In the data rows, 128 means zero.
Here are some points, one per row:
[156 162 148 106  54 166  89  96 154 146 132  74 156 183 127 129 134  89 137 140 122  71  80 164 147 101 158  15 102 127 119 105]
[110  37  89 147 130 166 159 114 164 114 133  77 184 165 173  92 133  38 193 111 138 128 137 167 107 160 168 104  88  70 151 175]
[139 103 181 137  98  74  71  86 103 113 135 102 106  79 144 187 138  78 142 184 142 139 128 107  18  78  70  87 149 118 119 175]
[117  84  95  83  80 110 142 110 207  72 169 122 110 160 124 130 173 140 167 139 179 133 110 202 168 110 126 119  11 108 159  92]
[173  71 146 171 185 168 118 155  94 139 143 124  50 136  89 126 158 104 151 139 148 178 196 109 181 128  70 139 129 172 119 167]
[103 153 146 169 110 135  79 112 191 106  93  68 208 167 192  98 156 181 133  95 156 146 167 156 117 158 174 162 115 106 130 193]
[144 140  96 124 162  75 109 168 138 109  74 158 103 126  96 113 180 109 190  13 154 129   0 111 112 131 117 138 154 120 169  74]
[ 87  86  73 175 144 145 112 135 165 100 155 101  25  93 140 108 127 158 130 142 179  98 182  64  67 202 131  11 157 131  98 120]
[152 171 126  71 105   0 144 112 175  85 161  83 111 130   4 164 111 125 153 111 150 101 152 116 197 137 190  75 176 129  91 145]
[127  89  35 162  30 159  58 173  60  95 146 156  84 125 133 124  42 158  97  27 102  39 186 157 133 132 137 138 142 140 130 173]
[143 132 134 117 141 133 118 134 126 122   7 115 138  77  15   0 199 141  83  81  52 139 162 159 146 118 149 145 181 135 121 124]
[160 162 176 114 102 164 118 132 136 118 107 160 145 175 180 108  97   1 190 112 112 105 175 132 141 119 164 140 174 133  86  27]
[187 128 137 119 178 160  82 195 158 113  34 144 201 126 146 155  56 143 141 178 152 154 153 106 130 198 178 154 155 116 147 128]
[ 98 140 161 128 132  96  84 114 154 178 125 183 145 139 137  95  98 110 139  96 182  57 112 115 148 108 131 109 132 137 117 185]
[183 128  52 141 146 112  60  85  91 168 154  99 120 108 106 117  77  60 174 115 141  96 165  70 158 185 149 180  43 123  60 145]
[127  42  98 202 172  90 137 107 175 135 124 177 143 115 176 113 104 122 153 175 165 159 132 137 173 104 190 131 190 111 105 146]
[110  76 158 107 167 117 120 130  81 122 100 150 137 184 101 160 183 176 150  91 146 134 144 139 116 180  96 153 114  93 116 115]
[190 156 115 199 117 192 138 150 148  96 108 185 136 169   0 141 179 113 155 128 153 130 157 161  71 123 138 155 167 154 148 188]
[152  71 122 103  99   0 132 123  90 154 155 124 137 158 142  85 146 110  97 166 112  62 127 157 153  99  99 183  90 157 139 121]
[195 128  92 112  79 165 114  80 181 100  18 122 144 172 159 177 107 159 142 174 122 115 116  39 182 163  91 164 147 122 136 159]
[131 111 158 149  89  53 124 100 120 111 116  82 124  81 174 109 161 101 106 166 135 179 127 105  60 189  85 141 144 126 115  86]
[184 150 174 194 124 132  90 185 101 170 160 131 142 117 106 176 124 134  52  81 118 113 112  88  66 160 108 114 131 136 173 172]
[ 89  82 109  48 100 138 100 144 124 153 135 196 142 130 128 109 130 159 119 164 167 135  95 165 149 115 140 145 146 136  94 201]
[133 137 146 128  78 152 125 181 129 106 168  89  98  65  63  89  20 121  99  97 162 196  91  16 108  95 119 151  55 142  54  99]
[131 128 118 166 191  72 157  92 149 106 118 168 196 193 109 149 141 107 131 153  48 178 166  85  96 124 134  49 152 122  80 106]
[ 32 156 145 138 135 144  81 129 166 187 130 141 134  94 137 160  27  42  35 144  69 171 172  79 165  64  89 102 132 140 184 148]
[178 166 140 147 182  96  87 174 102 111  73 147  61 120 161 110 123 150 169 154 137 162 186 124  60  84 143 160 100 102 195 188]
[130 172 122 119 104 142 199 101 136 128 129  68 164 186 170 159 129 164 149 154 148 123 149 140 136  72  97 161 163 178 108  87]
[ 15 159 161 168  97 142  68 136 123 178  92 133 134 192 137  91 215 153 111 139 107 114 173 184 168 122 130 118 115 146  94 109]
[143 150  76 113 112 116 110 117 129 183 155 117 162 172  83  56 153 172 146 102  89 132  84  69 100 128 128 136 171 152 166 180]
[ 39 150 195 127 158 184 148  45 164 150 168  97 149  84  78  42 119 169 122 143 133  74 101  94 144 107 120 129  52 190 215 176]
[143  66 130 117 105 189 145  69 179  64  28  69  91 146 147 135  89  98 129 116 192  25 142 139 167 147 150 151 169 120 127 127]
[ 91 117 168 186 108 137 142 150  62 167 169 139 151  63 102 189 123 117 174 155 156 116  23 163 187  89 139 143 116 177 189 134]
[145  20 139 156 134 150 130 134 128 140  94 115 174 154 103 168 125  87  66 126 108 156  75 161 135 149 112 148  97 113 100  70]
[152 205 127 148 140 115 158 139 152 114 157 129 183  54 155 160  85 145 180 135  59  91 116 167 144 111  75 189 164  96  15 134]
[124 174  92 120 112 147  89 166 180 178 156 125  68 123  98 126 184 137 174 194 165 127 166 121 128 147 132 110 116  80 129 129]
[ 67  73 136 104 195 134  42 191  95  88  98 169 146 112 146 143 129 110 152 212  49 160  51 110 167 128 109 178 177 148  95 135]
[195 127 146 179 104 135 138 136  90 102 167 112 195 150 145  66 146 176 103 136 166 129 100  92 170  55  51  54  94  36 147  82]
[158  89 200  69 120 162 163 129 114 122 135 123 155 162  70 139  75 173 216 130  52 163 133 131  95  63 151 114  62 182 122 154]
[ 80 152 166  95 168  98 165  41  62 150 147  95  91  97  69 137 124  27 105 167 115 122 124  69 139 163 117 167 108 153 171 169]
[118 173 118  76 136  94  16 126 105 151 172 100 118 113 121 159 111 160 137 184 155 175 103  75 124 102 163 114 171 162 157  91]
[114 161  67 124  76  90 140  93  59 127 107 210 165  86 122 153  97 127 124 149 100 191 160 133  94 161 108  58  50 169 135 120]
[121 166 163 146 166 128 136  85 133 100 137 154 101 145 136  81 113  62 141 182 144 113 109 163  73 110  43 185 129 130  75 127]
[162  89 103  82 151 125 156 160 166 178 156  64 105  30 141 104 162 180 157 127 107  94 150 165  85  87 121  77 170 154 149 153]
[155 191  94 169 115 121 141 168 140 127 167 130  14 135  66 114 156 149 111 114  62 135  97 131 162 142 124 132 132  87 142 134]
[165 145 113 127 159 134 196  83 154 115 134 139 101 155 149 137 173 171 105 170  69  87 132 100  90 123 126 122  89 185 123 198]
[156 128 141 127 114 125 117 105 114 102 150  64 173 164 147  81 135 184 164 110 145 179 144 152 185 192  74  82 151 152 144 168]
[ 87  40 195 183 120 143 139  62  83 109 157 138 141  78 154 176 146  60  68 176  69 224 108 103 127  79 208 136 187  92 144 106]
[154 123 164 207 126  89 214 170 153 132 139 150  98 155 139  45 119 191 143 103 100 144  89 173 131 154 136 159 154 181 153  95]
[161 154 114  15  31 171 154 189 128 109 184 216 127 130 170 136 136 136 128 149 168 105 145  64 150 170 178 199 226  59  96 125]
[162 137 100 135 155 107 211 145 186 167 147 152 201 175 146 134 117  66  41 122 160 219  85 178 149  65  88 175 146 123 146  85]
[111 169 120  71 110 144 124 116 130 107 138 194 138 132 143 101 113 159 119 146 209 119 158 135  78 195 138 140 121  78 151  63]
[ 52 110  58 119 100 132 145 179 147 135 130 134 140  92 160 142 144 118 147  98 146  19 143  74 135 102 138 105 105 146 119  79]
[ 41 113 127 153 126  89  88   4 125 142 125 151  98  69 155 173 118 176 133  98 165 152 143 110 107 117 147 148 132 153 147  76]
[124  51 157 147 204  77 188 158 164  50 115 154 199  80 157 171 112  87 149 158 123 126 175 138 172 182 157 125 126 125 145  78]
[ 71 138 165 127 149 128 162 113  92 152 128 159 138 125 107 194 145 141 105  93 178 116 157 106 151 129 154  87 115 135 108 121]
[ 83 172 123 118 176 178 141 162 155  25 129 141  96 188 195 112 201 141  33  73 140 140 138 111 160 162 175 149  76 169 105 166]
[109 148 120  71 147  79 148 134  29 153 127  90  61 136 146 150  51 137  96 192  97 152  22 142 120 124  95  32 155 160 200 168]
[122 139 162 138 133 122 150 178  98 172  77 157  79 122 142 132 126 164 123 152  96  56 148 172 138  47 163 121  66  12 101  92]
[ 50 161 135  32  44 202 154 168  58 126 119  51 114 129 113 121 159 147 114  41 154 123 192 140  65 170  99 176 156  67 168 120]
These points spread out most along one direction. For each point below, how far along it does it lie, from 0 to 99? The average is 50, and the first point in the table lies past the average. One standard deviation of the points above along it is 16.
[108 157 120 161 113 146 145 147 113 117 157  97 147  78 148 162 150 101  87 123  88 145 125 140  83 194 144 144  83  98 129 180] : 47
[165 186 167  25 179 147 121  28 111 162 204 139 118  57 140 147 149 110  71  80 106 100 120 182 136 121  48  48 101 166 182 123] : 33
[157 137 101 103 171 173  58 137 101 108 199  89 144 144  67 144  90 125  86 168 101  96 160 172  23 109 133 136 135 196 184   0] : 43
[ 85  96 172 130 142 122 133 100 153 164 125 150 103 146 152 122  34 159 152  79 112 153 114 177 104 174 145 147 118  17 107  98] : 54
[156 147 179 135 105 128 143 166 174 172 132  90  85 114 160 183 148 112  97 121 106 186 150 142 162 139 103 132  66 204 148  98] : 41
[143 101 101 173 104 127 163 107 191 134  29 162 155 161 117 155 153 157  94  97 108 124 104 164 129 121 146 137 159 109 141 111] : 61
[118 171  92  93 192 106 146 157 113 171 135  82 132 169 125  99 156 141 123  97 203 109  94 156 101  84 119  68 116 142   0 159] : 59
[181 188  47 148 116 205 195 167  27  83  93 171  88  93 195 136 133 172 145 134 161 116 127 183 195 151 215 182 188  80  58  99] : 79
[187  99  85 138 187 151 158 152 134 151 154 138 113 149 159 135 167 141 188  11  74 155  76  88 154  80  86 152 132 103 155 153] : 54
